One vector is turned by the same rotation once a step. Each row is the vector after some number of steps, and that number follows the row.
The counts run from 0 to 523.
[  9   6 -27  -9 -13 -22  12   2  -2  -5  13   0  27   9 -15 -32  27  -6
  -1   3   9 -23  17 -13  13  23 -15 -16  -9  26  -1  11  14  20  -2   5
  28  14 -16]	8
[ 15  13  -7  -1   4  18 -14  15  11  14  20 -10  10   9 -19  24 -27 -22
  17 -14 -13 -10 -25   5 -17 -43 -12   8  14  -9 -21   7  -9  -4  -2  25
  -3  12  17]	466
[-13   7 -27  -5 -14 -23   0  -3 -22  -5   1  -7  17 -22   0 -11  -7  24
  14  -3 -14  -7   3  -9 -20  46 -32  -8  -7  -2 -18   6  15  12  15   8
  12 -25   9]	406
[ 27  -6   4   4  -1  -2  -9  26   6   3   4   4 -14   2 -18   6  14 -16
  13 -28 -22   6  -4 -45 -15 -14   0  11   0   1 -25  33 -27  -1  -4  18
  19  -3  -4]	473
[-10  10   4  -9  17 -23 -21  -4  -1   3  23 -32   7  -9 -40  -9 -10  10
  10  -4  -4  27  -6  15 -23  15  -5   2 -14  -1  14  18  15   1  21 -18
 -17 -24   8]	425
[ 13 -15 -24   7 -26  15  -3  -2  28 -13  10  16   2   2  -6   6  -2 -26
   7  19  20 -14 -12 -16  -4  18  14  -4  14  17  -2  -8  49   4 -23  10
 -17  -8  10]	123
[  0  28  -1   9  12 -17 -16   1  13  -6  24  -2  14 -33  16   9 -26 -17
   5  -8 -43   8  -2  -5 -23   0 -13  17   5  -3  -7  10  -9  -1 -12  21
   8  18 -30]	64
[ 24  -9 -15 -17 -21  14  -5  32 -15  31 -27  -7   7  -3  -1  10  21  17
  -1 -24 -14  -2  -7 -23 -24  23   1  -7 -17  29  -9  13   6   4  -5  12
   7 -18   0]	150
[ -5  -5  26 -17  -1  14  22  -3  -8  19   2   4   1   3 -38 -12  29  12
 -18  -6  14   8 -13 -20  36 -23   8   3  20 -11  -6  -9 -19 -15 -14 -11
  15   5  -9]	183
[ -3  30  20  36  10  38 -19  12 -12  13  31 -13   0  -8 -12  16   8 -23
  -4   0   0 -14   0  18 -15 -17 -21  -6  13  10  12   3 -20 -10   7  -4
   7   9  -1]	315
[ -6   6  22  -2  13  -5   4 -36  18 -32 -16  21  10   9 -11   6 -14  -4
 -11   2  -7  -7  23   4   1 -29 -27  22  -7 -24  12   2  -2  -5 -27   9
  10  26 -28]	356
[ 25 -21   4  -1 -15   5  -6  19   3  15  -3   7  -5  17   5   5  22 -13
   0 -14 -11 -11 -10 -19  21 -21  19 -19  18 -13 -29  12 -37   5  10  -1
  18   6  30]	476
[ -8 -13  -8 -12  -5  20  31   6 -13  21   7  -1 -22  19  -9   6  -9  17
  -2 -28  -9   2 -21  25 -10   5 -19  11 -34 -12  26  13 -17   3 -24  -3
  -9  15  17]	289
[ 16  -6 -18   7  -8  47 -13  17 -18  37  -1  13  22  -4 -19  14   2  19
  -4  -4 -20  -8  -9 -19   2  -7  -2 -28  -3  -5   4  22  10 -18 -16  26
  12  16   3]	144
[ -7  16  25 -27  18  18  -4 -11 -17  29   0 -14  20  -1 -28  11  -5  30
 -12   0  12   5 -16  10  -5 -23 -20  24  -4   3  -6 -10 -17 -10  11   3
  -4 -15 -19]	175
[ 22  -9 -13  13  -1  24 -16   5   2  -1   1 -11  -1  16 -16  34   1   0
  13  -7 -14   7   0   7 -35  14  31 -17  -4  12  24  15  17  -2   6   8
 -30 -27   2]	132
[ 11 -20 -19 -42   5 -18  20 -13   1 -14 -12  13  -4  26   5  -8   1   9
  12   3  20  -6  -1  -8  21   9  15  12 -16  21  -3 -17  21  24   0   8
  -2 -25  -4]	519
[ 13   0   5 -19   8   2 -33 -32  33  -2  -3   0   0  -4   4  -6 -20   8
  -2  28  30  19 -26  27  -5 -17  -4 -11   2 -26  -4 -14 -10   6  -5 -13
 -23   1   9]	98
[-10  -3 -12  11   1  -4 -26 -10  -1 -25  -6  21   3 -15  -1   5  -1   8
 -23 -26 -31  42   6 -31   1  24 -14 -26   0  -6  13  13  -8   8 -14 -15
  20  -8   2]	396
[  5  17   0  12  -6   5 -33  11   7   0  11  12  16 -27  10  -1 -15 -14
 -17  -5 -32  17  -9  -4   6 -16  10   5  41 -19 -14 -17 -10   4  -3   1
  22  20 -10]	67
[  0   5 -43  13 -18  14  19   3  11 -11  -8  11  -3  -5 -17 -43   4   9
 -12  14  19  11 -14 -20   1   0 -25 -17   7 -10 -10 -21   5  14  -9 -11
  -2  12  18]	257
[ 10  12  32  -4   1   4  -6   3  -8  16  -2   7  -9  -3   1 -26  26 -11
  -5  14  29 -24   1   1  32 -16 -21   4  15  -8 -19 -12 -16  10 -18 -13
  37  -3   0]	335
[ 11 -13  -8   9 -16  33   1  24 -18  22  -5   4 -16  18 -25   0  -5   9
  -4 -19 -11  27 -13  30   0 -14  15   2  -8 -15  38  -6   4  11  -5 -24
  -5   0  25]	286
[ -6  -8   3 -15  25  -1 -29 -20 -10 -18 -19  19  -5 -13  39  25 -24   6
   3   1  -4  -4   2  31  10   2   5 -15  -7   5  24  -6  12  12  -7  -2
   1 -16  20]	384
[-22 -18  14  -6   0   4 -28  -4 -18 -18  11   4  -1 -48  -7 -10   9  12
  -5  24  17 -12   5 -21   1  30 -32  -4  -6  15   1  -4  23  -5   5 -10
  10 -18   4]	413
[-11  14  -7  -2   0  -7   7 -10   8 -20  39 -14  21   4 -48  -2   3 -13
  -1 -14  -9   8   6   1 -18  -2   1   8   3  14  33  -7   7   0  -7   3
   7  17 -43]	27
[ -4   2 -11  26 -26  22  30  23 -17  36  24   1  -9  -4   0  -7  10  -6
   8  -6  -5 -22   4   0  13   6 -18  -9  -7  -9  14  22   9  -9 -16   9
  11  20  11]	296
[ 12   7 -38 -11  -7   4   5   0 -15   6  11  -8  20  37 -15 -18  10  13
   3 -12   9  -7 -18   7  17   2 -10 -41  -6  -3  -1  -3 -31  24   8  -6
  22   3  16]	1
[  8  -8  -9  -1  13   2 -10  -2 -10 -20 -24   5   4 -19  18  20  -6 -11
  30  11 -21 -30  23  23  -9  -5  28 -33   3  -3  23   0  25   4   1  21
   3   9  13]	381
[ -5 -17 -11  12 -16  23  21  -3  -9 -14  -9  12 -24 -24 -14 -28  22  31
  -8  23  19   3  13 -29  -5   8 -32  -7 -15 -12   8 -10  -7  -9  -3 -14
  -3  -4   1]	260
[-16  23 -10   3  22 -10  38 -25  15 -12   4   9 -13  12  17  10 -28  -4
  -2 -27 -24  19 -13 -12  10  -7  -1  18   3 -13 -16   6 -25  -5  -8  22
 -17   1  -5]	215
[  0  30   5  -5  17 -19  35  -3  18  19   4  -8   0 -19   4  -7   0 -31
  19  10   5  -6  12  -1  -1 -22  13  20   9  28  -6  -1  36  -1  -9  26
 -13  -3 -20]	198
[ -2  11  24   5   5  19  -4  12 -17  18   9  -8 -16  -7  24  23  -8 -14
  -4  -5   6 -19   2  31 -18  11 -29  31 -17  36  10  -1  -7   9   5  -2
  -6 -20   3]	309
[-14 -32  32  12 -14 -21   1  -9  27  -1  38   4 -17  -7   7  21   0 -30
 -15  -2   1   0   8  -5  18  16  -1  25   4  20  -1  20  20 -11  -5  -3
  -9   3   5]	452
[ -8 -10  33 -10  18   5  17 -15  22  -2 -13   5 -17 -25  13  23  -1 -14
  -7  -2  -9   6  20  -4  -5 -41   9  19  -5  16  14 -11   3 -21 -14  15
 -16  18 -22]	204
[ -8  15  19 -24  12  21   0 -11  -7  27  -4 -22  30  -2 -31  15  -4  23
 -10  -3   9 -10 -12  16 -15 -25 -19  12  -4   3  -7 -14 -18 -17  19   6
 -10   3 -13]	174
[  9   8  -8   3  18  21 -23 -11  -8  18  19   7  12  15  -4  23 -25  16
  -6 -12 -13  23 -21  -5  -4  26  -7  -4 -20   2  11  40   8 -11 -17  18
  -9 -21  -5]	139
[ 16  -7 -21  10 -22   6  -7  -2  21 -10  13  18  -6   8  -2   0  -7 -17
   6  15  23  -2 -10 -19   7  29   8   7  15  14  -5  -4  51   5 -25   5
 -15 -33   6]	122
[  9  29   8 -14  15 -23   6   5  -5  17 -12  -3  12  22  -6 -28   1 -12
  -4 -19   2 -10 -14   4  11  15 -21  25   4   2 -38  11 -17  21  -7  -3
  24 -10   4]	330
[ -8 -16   2   5 -36 -18  22   8  19  23  37 -19 -17  -4 -11  -1   8 -29
  18  -7  15 -17 -15   7  -5  -8  -6   0  13  -2  -5  -4  23   2 -11   5
  -4   4  28]	447
[ -6  -1   7 -12   4 -21   4 -24   9 -19  19  -5 -15 -20  24 -18   3   2
   6   9  12 -22 -24 -15   0  39 -17   2  10 -19 -42   6 -39   0   0   9
  -3  -2   3]	81
[ 11  -1  22   0  -5 -22  14  -9  15   0 -19 -17  -1  11   5 -13  38 -27
   8   3  19 -28  22  33   2 -21  17 -15  13   2   1 -16 -14  15   4 -15
   5  10   2]	343
[ 22  -6 -16  -9 -27  15  -7  33 -20  39 -22  -7  10   0   2   5  23  11
   0 -23  -9   4  -8 -21 -10  21   9 -14  -3  26 -10  -1   5  12   4   7
  16 -31   8]	151
